Where one turn sends some rows of the set: a few examples, then the rows asked
movep: [ 2.26 -1.26 -1.52  1.72 -0.47  0.09  0.35  0.84  1.89  1.34  0.91 -0.74]
Tov: [-0.98  0.54 -0.08 -0.19  0.32 -0.72  3.56 -1.74  0.78  1.61 -1.40  1.07]
reto: [ 0.02  0.51  1.75  0.40  1.90  0.14  0.24 -0.54  1.45 -0.63  1.94 -1.20]
tunut: [-1.54  0.39 -0.85  0.14 -0.09 -1.48  2.89 -0.77  1.73  1.05 -0.16 -1.05]
Ved: [-0.56  0.05 -0.17  1.42  0.81  0.61  3.64 -0.25  1.69  1.91  1.77  1.73]
dimu: [-0.13 -0.65  0.77  0.93  0.85  1.24 -1.04  1.65  3.05  0.25 -0.09  2.72]
Tisok: [-0.16  1.93 -0.61  0.85  0.31  2.00 -0.50  0.83 -1.69 -1.04 -1.05  2.28]
Kena: [-0.20  0.21  0.29 -1.39 -0.32  0.30  3.49  0.45  1.71  0.14  1.69 -0.54]
pide: [-0.19  0.65 -1.03 -0.22  0.16 -0.49  3.57 -1.93 -0.46  0.34 -0.33 -0.49]
kofa: [-0.84  0.52 -0.56  0.92 -1.72  0.67 -0.97  2.66  2.01 -0.35 -1.89  1.54]
fulu: [-0.89  0.78  2.84  0.33 -1.14 -0.09  1.77 -0.48 -0.08  1.52 -2.07  0.29]
bik: [ 0.03 -0.19  1.93  0.37  0.46  0.57  0.36 -0.14  3.79  1.87 -0.64  1.52]
tis: [-1.07  0.21 -1.59  2.13 -0.15 -0.40 -1.57  2.60  0.79 -0.16 -0.98  0.91]
kopag: [ 0.67  0.73  0.48  1.32 -1.05  0.32  1.95 -0.59 -2.50  1.39 -0.93 -0.64]
Fusos: [-0.15 -0.38 -1.38  0.19 -0.99 -1.11  3.42 -0.90  1.40  1.59 -1.35  0.15]
notot: [-1.00  0.15 -1.21  1.93  0.20 -0.70  3.38 -1.92  0.89  0.67  0.24 -0.20]
poso: [-1.30  1.09  1.35  3.18 -0.99  1.05  1.70 -1.58  0.09  0.81 -0.07 -0.56]
zed: [ 1.10 -1.20 -0.78  1.13 -0.41 -0.07  4.02  0.38  1.30  1.40  0.91  1.51]
sar: [-0.11  0.62  0.59  0.22 -0.20  0.27 -0.37  2.09 -0.29 -0.69 -2.63  3.09]
tolit: [-1.12  0.70 -0.30  0.31 -1.03  1.02 -1.32  1.60  1.52 -0.74 -2.64  1.86]
keze: [ 1.35 -0.75 -0.40 -0.49 -0.48  0.22  4.06  0.14  0.38 -0.13  1.29  0.19]
Giv: [-0.97  1.26 -0.22  2.69  0.23  1.22 -0.55  0.73 -0.33 -2.75  0.25  0.96]
pesa: [-1.38  0.81 -1.02  2.45 -0.13 -0.37 -1.26  2.82  0.75 -0.84  0.27  0.34]
tagub: [-0.74  0.31  1.25  1.48 -1.22 -1.33  1.26  0.77 -0.02  0.77 -0.01 -2.32]
gil: [ 1.47 -0.26  0.12 -1.82  0.72  1.33 -0.86  2.04  0.57 -0.52 -0.08  1.56]
Rab: [-0.98  0.76  0.88 -0.97  0.58  0.91  3.47 -0.14  1.76  1.60  1.29  1.21]
Gofaz: [-0.30  0.35  0.86  0.31  2.19  1.42 -1.16  1.00  1.18 -1.22  1.79  1.11]
fop: [-0.10 -0.09  0.07  2.28 -2.46  0.22  1.39  0.30  0.68  2.74 -1.68 -0.40]
venuf: [ 2.76 -0.28  0.79 -1.86  0.61  0.14  0.79  0.38 -0.32  0.77 -0.58  0.26]
ler: [ 1.59 -1.23 -1.44  1.04  0.01  1.34 -1.01  2.08  1.56 -0.93  1.10  0.58]
Nulov: [-1.27  0.64 -0.33  2.06  0.07  0.49 -1.14  0.99  0.45 -2.93 -0.47  0.37]
seban: [-1.02  1.63 -1.18  1.66  0.56  2.03 -1.15  0.25 -0.97 -1.04 -0.91  1.78]
zato: [ 1.73  0.06 -0.01  2.23  0.93  2.39  1.07 -1.94  0.67  1.07  0.36  1.83]
bipim: [ 0.03  0.25 -0.02  0.47  0.44  0.23 -0.72  1.46 -1.25 -1.41 -2.49  2.38]
pake: [ 1.58 -0.61 -0.46  1.62  1.08  2.66 -0.36  0.38  0.58 -0.64  0.23  3.06]

gil turns into Gofaz
fop turns into kopag
And these:
Rab turns into Ved
notot turns into Fusos
tis turns into bipim
sar turns into Giv
venuf turns into reto

Where one turn sends some rows of the set: a few examples, then the rows asked
Zabef: [ 0.00 -0.83 -0.08 -3.09  0.47 -1.61  0.23 -0.09  1.79  0.91  2.87  0.53
 -0.96  0.01  2.55  1.52  0.40 -0.85  1.36  1.47 -1.10  0.92 -3.22 -1.68
 -0.56 -1.33  0.84 -1.54 -0.14  0.74  0.74  0.36  0.59  0.95 -0.64 -0.96
 -0.17  2.77  1.11 -0.14  0.01 -1.80  1.87 -0.60]
senim: [-1.45 -0.25 -1.39 -1.50 -1.78 -1.33  2.36  1.08 -1.88 -2.21  1.05 -1.19
  1.94 -0.42 -0.62 -0.99  0.92  0.48 -1.26  1.44 -1.33 -0.51  0.58 -1.89
 -0.05 -0.76 -0.62  0.13  1.27  0.55  0.10 -1.14  0.17  0.80  0.37 -0.52
 -2.31 -0.08  2.04 -3.06  1.34  0.78  1.36 -2.13]
Bupoz: [ 1.28  1.43 -1.56  1.66  1.23  0.04  0.58 -1.29 -2.42  2.19  0.05  0.89
 -0.25  3.60 -2.68 -2.28 -0.41  1.13 -0.97 -1.52  0.00 -0.54 -0.64 -1.70
 -2.54  0.46  1.21 -1.04 -1.30  1.85 -1.06  1.10  0.91  0.29  0.58  0.79
  0.01  0.13  0.32 -3.02 -0.90 -1.09 -0.57  0.55]
Zev: [ 1.83 -0.24  0.04 -1.05  1.79  1.21 -0.01 -3.15  0.00 -0.33  0.47 -1.12
  1.21 -0.28 -1.59  2.92  0.83  0.14 -0.47 -0.58  0.19  1.24 -1.48  0.64
 -1.42  0.63  1.92 -3.16  1.24  0.98  0.44 -0.28 -0.44  1.29  0.75  0.26
 -1.59  0.93  1.79  1.59 -0.64 -2.15  0.73 -0.22]
gan: [ 0.46 -1.21 -0.46 -1.95  0.63 -1.45  0.00 -0.54  1.76  1.27  3.19  0.31
  0.10  0.13  2.38  0.83  0.22 -0.42  1.52  0.48 -1.21 -0.57 -3.09 -1.45
 -0.41  0.33  0.86  0.14 -1.74  1.23  1.78  0.62 -0.33  2.33 -1.15 -0.76
 -0.30  2.53 -0.56  0.97  1.54 -0.42  1.32  0.54]
giva: [ 0.78  1.82  0.66  0.09 -0.86  1.07  0.46 -1.64 -1.47 -1.30  0.64  0.76
 -0.19  0.20 -2.32  0.76  0.83  0.04 -1.37 -0.11  1.47 -0.25  1.12  1.60
 -0.27 -1.52  2.23  0.89  1.68  2.85  0.70 -0.65 -0.81 -2.18 -0.79  0.22
  1.36 -2.33  2.62  0.00 -0.75 -0.46 -0.41  1.86]
vara: [-1.09  0.73 -0.25 -0.57 -1.94 -0.24  0.12  0.97 -0.03  0.31  0.13  0.29
 -1.15  1.59  1.04 -1.03  0.48 -0.39  1.60  2.85  0.70 -2.11 -0.06  0.00
  0.26 -2.52  1.85  4.63  0.39  1.39 -0.61  0.97 -0.71 -0.40 -1.28 -0.61
  2.08  1.03 -0.07 -1.28  1.10  0.27  0.33  0.66]
sebag: [ 0.92  0.00  1.18 -1.49  3.00  0.53 -1.92 -0.67 -0.50  1.31 -0.69 -0.01
  0.78 -0.35 -0.26  2.57  0.51  0.28  0.79  0.68  0.43  1.71 -2.23 -0.01
 -0.84  0.84  1.68 -2.71  1.04  0.16  0.48 -0.96  1.31  0.72  0.40  1.85
 -0.52  0.37  0.71  1.99 -0.72 -1.42 -0.32  0.08]
zur: [-1.13  0.12  0.61  0.68 -2.44 -0.31 -0.44 -0.92  0.64  0.44  2.17  1.30
  0.81  2.32  0.34 -0.55  1.01 -1.48  0.80  1.78  0.26 -2.14  0.52  0.83
  0.08 -0.59  1.18  3.73 -0.43  1.83 -0.99  1.62 -0.16  0.03 -1.22 -0.25
  3.15  0.29  0.02 -0.40  0.98  0.85  1.26 -0.21]
Funi: [ 1.87  2.31 -0.98  1.81  2.12 -0.44  0.35 -0.78 -1.85  2.94 -0.68  0.49
 -0.77  3.45 -1.45 -1.61  1.01  0.52 -0.69 -1.93 -0.46 -1.18 -1.55 -0.33
 -2.08 -0.41 -0.58  0.04 -0.21  0.89 -1.71  2.10  1.15  1.22  0.26  1.28
 -1.69  0.11  0.21 -0.64  0.08 -0.86 -1.91  0.44]
meka: [-1.93 -0.86 -2.17 -0.76  0.89 -0.01  0.91 -1.17 -1.27  0.29 -1.26 -0.20
  2.17  1.91  0.63 -0.16 -0.46 -1.00 -2.29 -1.76  0.26  0.20 -0.94 -0.53
 -0.14 -0.04 -0.93 -0.08  2.71  0.05 -1.26 -0.73  0.91  0.89  0.56 -0.15
 -3.46  0.38  2.53 -1.05  1.78 -0.92 -0.29 -2.19]
sut: [ 0.97  0.89 -0.82 -1.79 -0.41 -2.96  3.12  0.81 -0.28 -0.41  0.94 -0.51
 -0.16  0.48 -0.94 -0.88  0.15  1.15 -0.98  1.17 -0.01 -0.98 -0.71 -1.39
 -1.46 -0.42 -0.21  0.11 -1.52 -0.39  1.76  1.38 -1.97  0.55 -0.25  0.81
 -2.37  1.20  0.26 -3.26  2.33  1.98 -0.16 -2.11]
mabul: [ 2.23  2.40  0.23  0.74  0.62 -1.05  2.00  0.53 -2.10  1.20 -0.04 -0.79
 -0.45  1.51 -2.00 -1.59  0.56  2.95 -2.17  0.58 -2.02 -0.94  1.13  0.14
 -2.59 -0.90  0.47  0.57 -1.46  1.13 -0.68  1.66  1.00  2.18 -1.12  0.91
 -0.59  0.63 -0.03 -2.43  1.32  0.99  0.07  0.49]
gesa: [ 0.23 -0.70 -1.28 -1.75  0.34 -0.90  0.43 -0.46  1.76  1.57  0.92 -1.47
 -0.21  1.03  1.66  1.71 -0.09  0.18  2.64  2.10 -0.49 -0.23 -3.16 -1.10
 -0.92 -0.42  0.58  0.20 -0.62 -0.10  0.18  1.03 -0.56  1.89 -0.52 -0.57
 -1.09  4.60 -0.48 -0.05  1.22 -1.83  0.65 -0.24]
godu: [-0.84 -0.01  1.03 -0.11 -2.79 -0.31  0.14 -0.14  1.20  0.20  1.81  1.02
 -0.91  1.86  0.86 -0.41  2.47 -0.96 -1.12  3.03  0.88 -1.27  0.64  0.23
 -0.17 -3.14  1.21  2.73  0.52  2.33 -0.39  1.32  0.47 -0.45 -0.85 -1.47
  2.10  0.93  0.87 -0.37  0.79  0.15  1.98 -0.61]
mav: [-0.81 -0.59 -0.51  0.40 -0.29 -0.02 -0.23 -1.17 -2.45  2.79  2.00  0.88
  0.22  0.45 -0.07  0.92  0.32 -0.95  1.42  1.41  0.38  0.93 -2.47  0.20
 -0.72  1.50  1.63 -2.08 -0.08  3.39  0.94  0.38 -2.07  1.37 -1.19 -0.12
  1.64 -0.30 -0.51 -0.50 -1.61  1.32  0.16  1.74]
Fof: [ 0.94  0.38 -0.27 -0.67 -1.40 -0.97  3.35  0.96 -0.28 -0.60  1.84 -1.02
  0.05  0.99 -2.42 -2.09  1.62  1.16 -1.52  1.27 -0.95  0.14  0.07 -1.02
 -2.15 -0.66 -0.47 -0.91  0.48  0.17  0.66  2.08 -1.31  2.07  0.78  1.40
 -2.06  1.67  0.25 -2.53  0.68  2.14  0.56 -1.36]
baf: [ 0.25 -0.26  0.40  0.78 -0.10  0.02  0.29 -1.52 -1.55  3.08  1.59  0.35
 -1.34  0.13  0.29  0.94  1.64 -0.36  0.20  3.43  0.96  1.31 -2.10  0.05
 -1.08  0.53  1.78 -2.33  0.05  2.90  0.76  0.40 -0.42  0.76 -1.18 -0.28
  0.50  1.83 -0.77 -0.23 -2.42  1.87  0.85 -0.10]
ker: [ 0.96 -1.62  0.39 -1.20  1.73  1.03 -1.28 -0.75 -0.48 -0.26  0.40 -0.25
  2.04 -0.96  0.56  2.42  0.35 -0.10 -1.15 -0.71  0.14  1.58 -1.73  0.11
 -0.45  0.82  2.03 -2.53  0.27  0.55  0.52 -0.66 -0.63  3.06  0.92  1.16
 -0.37  0.26  0.97  2.36 -0.14 -1.31 -0.44  0.82]
Mife: [-1.90 -0.30 -2.66 -0.74 -0.16 -1.18  1.29 -0.16 -1.49 -0.39  0.61  0.17
  1.54  1.32  0.06 -0.74  1.19 -1.61  0.31 -1.21  0.23 -0.83 -2.26 -2.10
  0.34 -0.37 -1.96 -0.44  2.23  0.18 -0.51 -0.75  0.27 -0.50  1.38  0.08
 -3.74 -0.62  2.67 -1.29  0.66 -1.27 -0.73 -1.82]
ninup: [-0.19  0.54 -0.80 -0.59  0.59 -0.19  0.77 -1.77 -2.10  1.77  0.81  0.49
 -1.36  0.28 -1.26 -0.19  0.22 -2.04  2.19  1.87  1.46 -0.04 -3.62  0.90
 -0.13 -0.66  2.97 -1.49  0.26  2.14  0.71  0.52 -1.40  1.05 -1.37  0.23
  0.97  0.57  0.35 -1.58 -2.57  1.50  0.30  0.57]
Lok: [ 0.70  0.91  0.69 -1.61 -1.34  0.02 -2.08  0.91  2.39 -1.81  0.73  1.00
  1.21  1.11 -0.35  2.00  0.46 -0.19 -0.59  0.49 -0.03 -0.52  0.38 -2.20
 -0.45 -2.55  0.26  1.12  1.69  0.01 -0.44 -0.79  1.51 -1.45  0.45  0.28
  1.92  0.24  0.73  0.51  0.67 -3.75 -0.84  0.34]
Zevez: [ 1.48  0.47 -0.17 -0.41 -1.84  1.32 -0.80 -0.54  2.20 -1.78  0.30 -1.15
  1.16  0.98  0.19  2.53  0.38  1.85 -1.14  0.40 -0.54 -0.53  1.81 -1.60
 -1.02 -1.23  0.51  2.22  1.21  0.51 -0.46 -0.24 -0.10 -0.86  0.55 -0.93
 -0.05  1.46  0.46  1.06  1.83 -3.71 -0.26  0.39]
vun: [-0.74 -0.01 -2.57 -1.19 -2.06 -1.08  1.04  0.65 -0.62 -1.30 -0.23 -0.63
  1.79  0.31  0.04  0.12 -0.57 -0.09 -2.73  0.70 -0.37 -0.57  0.20 -3.12
 -0.58 -0.83 -0.73  0.37  1.78 -0.06  0.20 -0.68 -1.14  0.58  0.39 -0.85
 -2.48  0.81 -0.34 -2.93  1.50  0.69 -1.16 -3.05]
kevuv: [-0.30  0.78 -2.16  0.67  1.25 -0.48  1.54 -1.23 -2.03  1.89 -0.36  0.76
  0.73  3.10 -0.97 -0.57 -0.96  0.66 -1.83 -2.78  0.33  0.03 -0.78 -0.54
 -1.21 -0.15 -1.24 -0.05  0.77  2.15 -0.43 -0.54  1.64 -1.38 -0.73 -0.18
 -1.79 -0.42  3.07 -1.75  1.39 -2.50 -1.18  1.70]
Foz: [-0.39  1.80 -2.44  1.03  1.39 -1.06 -0.34 -0.73 -3.18  1.38 -0.85  0.35
  1.01  2.03  0.23 -0.01 -0.04 -0.05 -0.44 -1.69 -1.00 -1.74 -1.05 -1.61
 -0.06 -0.57 -1.05  0.75  0.30  1.29 -1.99 -1.15  2.47 -0.67 -0.38 -0.63
 -1.81 -1.48  1.88 -1.40  0.48 -2.30 -1.49  0.13]
rok: [ 1.01  1.21  0.29 -0.21  1.11 -1.16  1.23  0.37 -1.78  0.72 -0.40  0.10
 -0.57  2.49 -2.17 -2.93  1.05  1.85 -1.05  0.47  0.00 -1.91  0.78 -0.44
 -2.11 -0.43  2.08  1.18 -2.33  1.02 -0.06  2.05 -0.27  1.66  0.76  1.27
 -0.23 -0.41  0.34 -2.71  1.79  1.42  1.43 -1.27]
sek: [-0.03  0.64  1.25  0.89 -1.47  0.29  0.26 -0.71 -0.67 -0.90  1.09  1.18
  2.05  0.72 -1.17  2.17  0.57 -0.12 -1.43  0.05  1.95  0.46  0.87  2.66
 -0.13 -0.40  0.55  0.63  0.41  1.57 -0.26  0.08 -0.89 -1.64 -1.01  1.50
  2.18 -1.59  2.60  0.44  0.34 -0.38 -1.63  2.31]
tapi: [ 1.40  0.08  0.02 -0.19 -2.20  0.09 -1.02 -0.08  2.67 -2.76  2.20  0.48
  2.19  0.35  0.51  1.99 -0.25 -0.19 -1.67 -0.18 -0.18 -0.98  0.83 -1.53
 -0.17 -1.42  0.37  1.99 -0.47 -0.52 -0.54 -0.14  0.60 -0.15 -0.19  0.23
  1.74  1.58  0.09  0.83  0.90 -2.60 -1.52  0.24]
giked: [ 0.96  1.47  1.74  1.32 -0.97  0.24 -0.42 -0.35 -0.50  0.67 -0.11  0.72
  0.30  1.12 -1.95  1.88  2.05  0.93 -1.24  2.06  2.45 -0.19  1.12  1.58
 -0.56 -0.96  0.31  1.19  1.05  2.14  0.86 -0.43  0.54 -2.70 -1.28  1.42
  1.65 -0.96  0.91  1.02  0.27  0.02 -1.38  1.91]

godu turns into baf
Zevez turns into gesa
Foz turns into Mife
And these:
zur turns into mav
kevuv turns into meka

